In the rows, zero is written as 128.
The rows of X fall into a few groups, which share some directions, and each row is roughly a mix of its group's hidden directions.
X (178 x 12):
[[138 116 125 189 149 159 103 117 155 150 164 129]
 [101 151 186 151 122 161 146 127 162 130 134  97]
 [128 159  93  65 135 103 106 132 152 151 142 140]
 [130 120 115 131 146  85  86 122 157 181 125  99]
 [148 132  86 155 167 135 151 152  97  82 130 138]
 [106 145 170 126 115 121 181 137  77 138 146 141]
 [199  89 105 122 111 133 106 113 113 113 130 141]
 [ 78 128 151 137 172 123 100 152 113 119  93 101]
 [146 145 173 176  98 133 141 131 115  88 153 146]
 [176 145 147  90 119 125 170 153 166 139 144 119]
 [163 125 103 152 146 140 175 101 157 135  86 140]
 [ 67 152  97 151 113 106 118 133 126 125 149  87]
 [102 121 186 137 135 167 154 133 101 128 166 114]
 [163  87 112  82 121 169 131 113 158 124 146 145]
 [114 136 139 125  84 122  53 142 120 120 133 107]
 [104 170 139 132 130  78 144 130 144 127 133  72]
 [ 56 120 108 121 159 158 145 111 120 127 122 106]
 [128 122  82 107 146  90 109 132 176 116  89 133]
 [155 125 136 117 153  96 124 113 108 140 192 164]
 [145  80 160 128 178 144 155 109 113 121 133 160]
 [155 143 123 113 109 182 153 122 139 151 175 155]
 [176 109 156 126 120  94 149 110 147 145 178 115]
 [148 171 150  85 107 113 126 129  95  84 112 113]
 [130 175 140  64 133 100 116 106 127 151 139 145]
 [134 125 153  87 117  96  97  87 115 160  96 107]
 [156 113 140 105 161 162 152 153 155  88 106 156]
 [179 124 121  91 108 103  91 131 123  86 150 121]
 [152 166 132 116 150  75 102 113 135 164 108 102]
 [135 161 148  96 131 123 102 104  92  78 116  98]
 [143 151  90  77 138 119  89 142 142 129 117 169]
 [122 115  75 126 159  82 139 132 107 123 133 173]
 [145 168 194 110 114 142 142 133 154 116 111 107]
 [158 129 146 173 125  99 104 136 137 116  81  89]
 [180 151 118 104 115 132 142 160  94 134 170 151]
 [136 176 146 183 120 128 163 130  98 115 113 106]
 [150 146 138 112 137 186  93  98 155 120 142  96]
 [143 164 131 175 107 112 125 122 104 168 166 103]
 [102 103 157  99 150 140  99 106  74 119 152 114]
 [129 150 120  87 116  83  80  87 137 145 121 127]
 [163 147 152 132 129 132 157 134 130 144 150 198]
 [113 188 125 141 124 121 146  94  90 147 161 145]
 [ 88  85 105 176 132 166 131 109 136 111 137 116]
 [141 124 171 137  98  96 147 127 127 168 175 106]
 [108 129 136 125  86 117 123 177 126 130  68 107]
 [128 142  92 169 100 159 118 187 132 126 122 143]
 [ 94 110 128 142  88 165 107 108  82 158 112 134]
 [108 139  80 132 132 159 105 141 133 118  76 166]
 [103 125 149 135 114 162 166 174 128 129 173 155]
 [149 121 135 177 108 127 143 153 158 175  91 125]
 [157 129 133 151 124  84 135 149  93 145 185 139]
 [139 122 131 176 145 106 132 117 130 175 170 166]
 [156 125 192 128 104 114 109 138 117 155 124  86]
 [ 89 131 116 152 115 163  96 159  90  92 108 127]
 [121  89 168 174 136 108 160  98 151 148 140 134]
 [153 123 144  63 143 160 115 141 124  93 144 104]
 [100 150 137 125 105 140 155 167 125 116  66 108]
 [ 84 127 115  91 121 152 132  98 146  98  88 159]
 [144 116 122 140 145  63 109 122 105 144  84 104]
 [ 96 151 108  92 130 135 117 132  77 135 159  87]
 [ 57 151 120 118  98 155 125 137 116 104 108 117]
 [160 144  99  68 162 134 159 130 135 150 134 145]
 [105  90 119 104 102 181 102 106 130 137 164 137]
 [140 117  95 144 102  66 154 109 161 113 139 120]
 [182 124 111  85 125 124 126 187 122 139 125 134]
 [ 88 137 124 167 101 131 143 176 116 118 116 172]
 [ 97 110 127 130  95 149 147 139 106  93  75  96]
 [100 136  70 102 123  92 127  97 147 113 141 158]
 [166 111 138 150 127  95 127  81 173 142 106 148]
 [122 115 119  73 105 103 167 157 106  99 103 135]
 [150 101 158 115 141  89 137 118 152 123 162  75]
 [184 136 111 118  99 120 142 136 158 104  81 109]
 [102  63 114  93 136 116 135 150 128 119 127 168]
 [165 178  97  92 101 103 115 150 136 136 141 112]
 [127  96 134  78 140 170 141 129 151 109 115 174]
 [146 168  84 125 130 109 164 131 113 130 153  80]
 [119 142 111 116 181  77 120 101 147 160 128 150]
 [100 133 138  93 124 145  93 113 160  85  99  95]
 [151 110 153 136 140 145 125 131 103 103 167  65]
 [111 110 135  99 172 171 154 113  88 111 132 104]
 [151  96 170 179 117 123 152  95 153 129 109 124]
 [ 96  80 146 155 116 123 156 123 101  83 116 151]
 [157 120 137 191 121  96 111 125  85 142 146 121]
 [ 98 141  71 137 137 145 129 136 168 121 147  85]
 [117 140 102 183 115 105 161 118 103 161 150 102]
 [115 130 113 148  85 147 174 113 122 100 171 100]
 [128  78 101 162 139 112 169 163 146 144 111 145]
 [130 132 159 182 119  81 115 167 118 153 136 126]
 [154 186 145 173 111 114 132 169 129 121 115 131]
 [113 100 137 146 155 119 158 117  90 174 166 151]
 [130 106  77 115 144  95 136 135 107 103 122 182]
 [127 101 180 178 106 125 127 109 128 100 126  94]
 [177 129 142 156 117  99 166 116 129 174 128 154]
 [ 97 175 144 161 114 125 162 130 129 167 163 136]
 [147 191 121 124 112 116 154 130 134 114 156  81]
 [134  96 143 160 147  86 114  77 163 118 124 142]
 [117 159 120 143  85  99 138  84  90  95 118 136]
 [ 83 126  93 154 139 103 105  80 115 142  99 125]
 [128 157 124 105  81 174 128 135 111 114 150 174]
 [121 161 123  88 165 161 137 157 151  97 106 151]
 [150 112  92 125 118 145 154 110  70  93 143 151]
 [ 92 125 133 148 171 172 103 159 106 128 108 154]
 [106 152 138 101 117 141 119 175 164 160 157 161]
 [155 117  91 124 160  98 168 171  97 128 137 142]
 [106 157 106  85 120 112 140 114 176 169 133 107]
 [140 108 161 105 149  94 120 104 137 137  85  80]
 [146 125  64  90 123 151 100 110 105 149 115 115]
 [189 138 127  92 134 101 149 115 152 164 141 144]
 [106 156 116  92  88  97 125 135 114  95  82 118]
 [155 111 123  92 104  94  96 104 129 150  81 147]
 [ 80 159 153 174 132  92 120 104 126 157 132 127]
 [111  97 141 143 113 164 151  77 110 161 159 140]
 [100 153 101 170 106 144 149 182 134 106 123 114]
 [106 155 103  87 114 172 114 139  85 142 113 106]
 [185  96 132 103 109 154 112 106 127 161 155 142]
 [155 146 109 153 116  91 160 111 159 170 108 157]
 [106 119  92 103  81 145 111  81 159 141 138 133]
 [ 92  81 162 146 115 140 135 108 119 160 164 104]
 [146 108 158 100 159  97 114 100 155 139 107  82]
 [144 151 170 114 131 129 146 188 153 159 144 111]
 [170 118 144 162 138  83 138 131 113  96 171 118]
 [111 136 169 128 111 171 169 174 137 129 155 131]
 [ 89 152 123 158  82 131 124 151 169 117 109  96]
 [ 92 149 175  99 168 124 110 143 135 157 112 103]
 [ 73 140 163 140 131 112 113 125 114 169 122  87]
 [145 134 125 128 131 184 161 157  78 108 116 108]
 [ 70  85 148 128 127 166 142 119 138 155 143 147]
 [ 90 114 125  96 103 165 148 148 125 112 140 182]
 [ 95 138 181 149 137 144 143 122 156 155 138  82]
 [117 165 114 163 112 143  91 162 168 150 104 115]
 [170 120 138 144 148 105 139 122 104 128 189 162]
 [166 124 115 130 145 138 139 170 134 124 117 196]
 [136  96  81 154 162 122 138 141 158 116 167 156]
 [ 92 145 109 141 136  94 135 118 107 135  59 124]
 [144 126 127 106 121 117  85 127 174 133  97 182]
 [ 91 135 102 115 141 166  96 151  99  84 106 130]
 [127 116 116 173  84 136 140 125 156 156  78 116]
 [145 113 172 149 104 120 106 110  73 166 131 129]
 [ 70 142 115 116 136 152 107 141 115 121  70 137]
 [203 116 109 113 103 151 117 112 119 129 155 129]
 [125 110 105  90 173  87 116  87 151 127 135 146]
 [162 164 129 149 119  96 141 106 150 155  75 123]
 [119 114  80  87 152 118 108  72 127 130 130 143]
 [127 114 144 101 189 125 132 170 135 157 158 145]
 [143 177 136 168  97  98 118 155 107 118 118 162]
 [ 92 147 132 125  94 165 128 153 110  80 103 102]
 [131 143 146 101 120 177 126 124 130 182 140 171]
 [ 72 141  87 117  95 133 127 110 153 151 113 100]
 [194 158 132  94 105 101 130 130 133 137 147 104]
 [124 124  92 134 155 140 133 154 137  70  97 166]
 [101 109 146 151 153 112 154 116 180  87 136 103]
 [101  94 141 154 139  97 164 122 169 140 171 127]
 [182 110  98 124 129 133 123 123 160 113 181 148]
 [107 109 120  98  68 116 114 159 106  94 111 118]
 [ 78 150 138 168 141 167 154 149 118 135 156 145]
 [ 91 108 170 136 125 113  90 129 121  83 155 101]
 [185 124 129 144 125 128 123  98 147 157 179 151]
 [ 86 148  95 128 110 171 163 126 160 138 159 131]
 [101 137 156 114 173 121 139 112  91 116  82  99]
 [111 147 133 100 101 177 138 185 153 126 117 119]
 [129 116 148 130 129 156 156 160 146 114 194 157]
 [169 120 158  81 135 105 111 145 138 139 158 168]
 [107 141 164 180 133 139 137 117 148 130 105  75]
 [ 81 155 128  90 120 166 141 124 155 150 140  94]
 [152  96 158 157 184 132 154 104 100 143 133 121]
 [ 77 154  88 161 132 127 124  88 144 128 146 152]
 [ 80 147 142 102  74 155 107 128 106 114 116 110]
 [124 138 117  80 166 114 163 158 147 128 174 131]
 [ 87 133 162 170  88 168 139 131 106 136 143 121]
 [ 85 127 156  98 181 156 111 153 141 132 104 128]
 [101 114 105  90  98  85  73 121 128 124 126 127]
 [142  91 132 164 141  97 112 181 137 158 137 103]
 [139 157 108  76 133  88  82 116 142 104 132 127]
 [163 107 162 133 150  81 121 130 139 126  94  85]
 [136 126 113  43 136 133 127 140 144 108 145 132]
 [148 113 116 138  81 165 153 108 109 132 151 176]
 [ 96 169 166 172 130 127 145 146 139 163 140 103]
 [130  72 136 155 136 162 108 160 148 148 109  97]
 [116 127 103 147 166 136  86 161 144  85 161 124]]
In each list below, two rows fit none of the groups, and each other row fits one group, some only roughly. Which are they? Name them in the order they come.
  * q_734: [ 81 108  79 148 100 126 149 119 159 129 123 159]
  * q_283: [ 86 112 135 162  89 109 169 149 148 142 105 110]
  * q_686: [ 82 125 126 184 139 168 120 125 129 134 167 140]
  * q_819: [170 142 101 171 124 126 142 167  93 111 126 158]
  * q_490: [194 133 122 150 127 108 180 115 126 138 147 115]
  * q_902: [103 116 173 142 116 156 152 150 139  86 130  85]
  * q_320: [110 169 141 169 108 155 183 122 126 135 109 144]
  * q_956: [161 140 164 154 136 105 129 120 106 154 142  69]
  * q_206: [133 125 170 123 167 124 130  89 142 173 158 156]
  * q_618: [132 116 129 124 139  73  81  78 114 122 148 124]

q_283; q_206
  * q_450: [107 132  99 124 123 130 117  84 127  97 193 114]
  * q_171: [140 135 165 137 175 163 134 130 146 184 140 126]
  * q_691: [148 101 161 104 157 111 124 125 180  83 133 129]
  * q_853: [110 138 156 161 150 161 152 102 177 158 144 126]
  * q_352: [ 58 100 129 130 125 143 156 143 131 157  97 123]
  * q_604: [152 122 116 177 114 135 112  94  83 131 161 100]
  * q_856: [146  84 152 117 158 149 156  84 120 154 120 158]
  * q_563: [123 180 146 124 107 194 139 120 148 111 130 121]
  * q_438: [173 170 154 139 105  86 142 130  99 132 123 155]
  * q_24: [161 133 126 149 124  66 119 139 173 104 149 140]
  * q_6: [153  87 170 113 150 117 136 136 133 153 168  89]

q_450; q_853
  * q_597: [119 119  98 151 125 129 150  99 117 197 120 158]
  * q_773: [113 126 155 167 172 118 121 157 104 125 109 178]
  * q_224: [140 132 101 133 150  86  91 128  81 108 166 141]
  * q_10: [184 115 144 132 119  93 100  97 145 130 120 170]
  * q_557: [200 115 130 110 128 135 113 133 104  85 115 139]
  * q_841: [145  78 120 143  93 115 118 104 100 125 103 174]
  * q_96: [167  88 116  82 143 100 138 133 101 132  94 111]
  * q_611: [132 190 107 148 106 103 126 157 145 163 130 103]
  * q_599: [ 58 115 110 134 111 120 114 166 106  99 132 133]
  * q_783: [105 116 181 180 155 122 115 120 141 119  93 129]
  * q_533: [182 122 123  98 139 146 115 122  98 139 112 182]
  * q_708: [131  85 171  79 120 168 146 121 142 120 145 119]
  * q_191: [136 149 154  74 143 107 135 144 133 174 115  91]

q_611; q_783
  * q_484: [104 130 126 125  91 180  91 164 143 104 129 104]
  * q_139: [158 133 172 172 160 140 140 122 144 110  94  97]
  * q_175: [146 178  81 114 120 164 157 142  96 125 123 135]
  * q_158: [ 87 116 123 112 161  75 154 104 106 157 140 135]
  * q_937: [111 158 178  93 113 153 135 161 113 143  94 112]
  * q_929: [133 144  76 129 124 168  86 139 113 136  90 152]
  * q_487: [162  92  86 142 126 132 140 101 181 150 133 138]
  * q_790: [158 129  45 120 125 114 146 119 114 127 129 133]
  * q_293: [ 69 109 131 145 130 158 132 155  95 155 141 160]
  * q_891: [155 176 146 125  96 121  92 120 143 129  77 114]
  * q_952: [126  87 173 154 134 145 161  90 152 150 108 132]
  * q_609: [166 111  86 100 131 124  83 145 154 126 152 157]
  * q_464: [137  89 108 119 159 109 134  86 135  91  83 118]
  * q_698: [154 101 135  83 120 168 111 123  99  92  96 137]

q_139; q_790
  * q_351: [153 107  88 145 100  97 124 107 134 108 146  75]
  * q_796: [137 103 162  90 146 154 131  93 106 102 153 166]
  * q_434: [137  97 129 126 158 149 112 122 198  94 134 131]
  * q_995: [100  95 151 123 148 131 167 136 154 118 127 188]
  * q_427: [146 153 161 151 148 124  78 118  90 110 160 107]
  * q_539: [158 132 182 108 137  84 112 166 153 136 116 120]
  * q_58: [124  92  70 141 129 135 144 138 184 123 130 146]
  * q_459: [ 73 142 131 131 193 100 139 122 117 137 124 135]
  * q_135: [112 119  81 159 116  77 138 148 147 129 124 167]
  * q_730: [112 136 187 157 133 102 149 151 148 130  91 103]
  * q_996: [135  76 142 121  92 164 146 103 105 108 156 107]
  * q_933: [110  79 103 113 124 155 133 124 162 164  93 155]
  * q_478: [119 155 143 135  81 130 143 138 110 127 147  61]

q_796; q_933
  * q_77: [143 122 109 138 126 127  95 138 100 153 128 201]
  * q_4: [177 144 122 138 125 111 194 135 147 155 141 121]
  * q_416: [154 118 156 153  86 181 141 135 126 124  87 118]
  * q_866: [200 157 131 101 149 135 127 108 160 130 136 135]
  * q_682: [174 122 103 149 151 104 142 169 177 121 130 139]
  * q_576: [138 160 185 129 135 166 150 147 106 113 107  98]
  * q_498: [150 124 166 136 111 116 112 191 132 135  87 111]
  * q_460: [120 146 195 161 144  99 145 136  98 143 145 128]
  * q_113: [145 134 169 129 183 138 148  92 102 155 150 130]
  * q_915: [139  64 148 130 126 147 168 106 151 127 138  95]
  * q_798: [151 129  87 155  86 102 128 103 134 129 163  90]
  * q_259: [105 154  90 177 126 127 145 109 171 159 140 119]

q_915; q_259
  * q_338: [ 82 138 100 159 119 115  90 155  83 123 141 140]
  * q_601: [136 146 122 153 135 191 104 162 152 125 135 164]
  * q_143: [161  91 110 117 145  86 122 178 147 123 125 158]
  * q_286: [125 127 147 126 101 157  87 113 100  92  98  85]
  * q_746: [127 108 109 136 155 104 150 130 129  83  66 112]
  * q_425: [144 100 182 133 123 128 157  89 172 141 118 113]
  * q_525: [127 118 119 107 107 126 160 164 190 123 161 149]
  * q_934: [113 143  82  81 127 139 105 122 141  78 152 129]
  * q_765: [122  90 116 127 133 128  98 151 185 120 159 166]
  * q_542: [ 97 133 104 146 160 133 135  68 109 156 159 118]

q_601; q_525
  * q_104: [ 78 138 136 111 111 116  82 106 129 177 143 139]
  * q_469: [ 79 130 123 178 125 114 142 164 127 165 117 152]
  * q_430: [143 133 143  98 124 154 140 139 192  99  90 125]
  * q_328: [113 139 131 182 125  91 144 117  88 104  93 145]
  * q_700: [159 173 100 105 120  94  95 115 105 151  97 129]
  * q_630: [129 133  87 114  89 175 111 156 111 144 150 159]
  * q_330: [175 158 119 127 140 101  80  99 135  98 150 131]
  * q_82: [125 177 122 105 141  99 152 138 105 149  74 116]
  * q_770: [163 171 109 111 109 110 113  89 130 103 145  87]
  * q_345: [100 115 114 112 130 138 129 125 101  92 193 159]
  * q_310: [ 91 120 121 131 147 151 146 107  83 186 133 142]
  * q_273: [162 140  87  91 114 143 117 150 134  93 174 131]
  * q_36: [110 112  86 175 112 148 170 152 153 109 118 141]

q_770; q_273
  * q_297: [171 118 127 118  97 103 112  97 137 179 156 108]
  * q_653: [140 103 114  50 112 144 102 124 124 137 108 133]
  * q_107: [138 159 110 162  89 126 144 144 107 151 175 159]
  * q_404: [ 77 110 158  85 154 146 133 130 150 111 118  94]
  * q_227: [150 148 155 138 129  76 135 172 103 166 119 113]
  * q_176: [175  94  87 146 135  99 126 144  93 102 119 145]
  * q_985: [114 113  82 181 126 153 163 124 158 106 118 122]
  * q_115: [163 146  91 140 163 127 125 126 189 150 136 140]
  * q_239: [147 149 110 120 140  89 163 155 120 130 188 109]
  * q_907: [113 140 124 135 158 157 161 138  88 128 185 107]

q_107; q_907
  * q_981: [137  87 164 167 160  92 109 129 100 139 139 107]
  * q_448: [148 139  97 146 141 123 185 173 155 143 130 150]
  * q_129: [155 155 153 166 146 153 161 141 112  98  89 112]
  * q_621: [104  93 139 170 149 135 152 127 134 179  92 118]
  * q_976: [123 102 150 150 105 156 102 103 153 108  69 125]
  * q_446: [140 129 117 149 137 133 199 100 129 167 128 105]
  * q_884: [129 119 169 197 116 150 119 124 166 132 126 138]
  * q_837: [125 128 145 105 166 108 140  79 158 107  91 100]
  * q_544: [122  74  88 150 120 147 161 136 149 143 149 159]
  * q_192: [ 88 135 116 168  87 126 169 125 108 137  91 138]
  * q_898: [118 123 133 156 106 154 136 142  52 151 137 122]
  * q_451: [134 132 119 124 170 158 133 136 120  74 180 139]
  * q_921: [117  99 117 172 113 159  92 149 121 166 116 163]
  * q_253: [178 164 146 177 143 146 145 156 128 106 141 131]

q_884; q_921
  * q_543: [123 149 131  91 167 173 135 115  88 154 122 155]
  * q_744: [147 166 116 149 124 122 175 144 122  72 147 143]
  * q_614: [ 98 133 181 153 144 114 175 107 125 133 135  95]
  * q_845: [127 134 153 130  45 129 127 157 121 137 114 130]
  * q_988: [140 146 126 102 142 159 173 146 152 109 148 181]
  * q_126: [ 58 101 145 135 133 161 133 120 112 164 123 138]
  * q_878: [119 192 150  95 119 163 139 134 153 158 126 126]
  * q_384: [ 95  84 138 143 171 158 101 108 107 113 120 100]
  * q_258: [ 99 125 130  83 114 179  84 114 123 156 130 139]
  * q_123: [134 106  78 163 116 116 147 118 167 130 174 140]
  * q_494: [159  99  92 168 151  97  93 128 137 118 138  95]
  * q_462: [168 138 146  80  95 124  77 111 123 129 107 134]

q_543; q_258
  * q_69: [ 79 124 145  80 139 141 133  81 154 133 143 146]
  * q_997: [129 138 142  96 166 134 171 168 111  83 126 118]
  * q_334: [147 141 138 159 157 177 151 174 105 140 111 142]
  * q_644: [138 140  79 109 103 138 146 113 135  69 124  98]
  * q_567: [104  91  82 126 137 162 119  78 120 135 134 100]
  * q_677: [123 102 151 127 161 152 112 108 151 192 150 119]
  * q_839: [147 131 126 137 107 132 108 162 152  92 140 194]
  * q_565: [119 158  73 141 143 147 164 152 151 107 105 103]
  * q_860: [120 107 168 115 128 161 108 131 110 181 119 170]
  * q_788: [127 193 146 106 143  86 104 135 105 109 114 125]
  * q_472: [152 186 152 101 113 143 131 137 159 169 110 119]
  * q_578: [159 152 149 121 140 170 126 120 103  72 103 147]

q_334; q_578
  * q_178: [135 154 124 107 127 139 115 187  84 107 166 128]
  * q_812: [139  66 144 153 159  96 109 119 143 122 142  96]
  * q_247: [150 102 148 127  77 134 111 147 147 187 129 124]
  * q_486: [131 120 108 140 179 161 152 106 106 161 153 163]
  * q_635: [142  67 111 147 146 104 112 111  99 146 138  91]
  * q_836: [128  81 154 125 178 143 105  92 110 146 142 105]
  * q_60: [102 106 118 156  62 135 129 112 158 141 158 120]
  * q_313: [186 113 130 156  98 146  92 147 163 142 130 119]
  * q_693: [ 95 139 170 143 167 149 147 167 105 159 142 126]
  * q_713: [ 92 184 136 114 157 162 109 154 120 141 109 108]
  * q_695: [110 135 101 120 142 151 129 173 104 157 127 186]
  * q_916: [137 145 146  95 113 106 157 166 100 151 162 167]
  * q_442: [142 130 137 102 177 159 122 140 112  76 130  93]
  * q_596: [178 136 142  83 119 164 112 136 129 112  84 128]
  * q_321: [121 168 100 134 104 169 139 172 117 168 138 138]

q_486; q_60
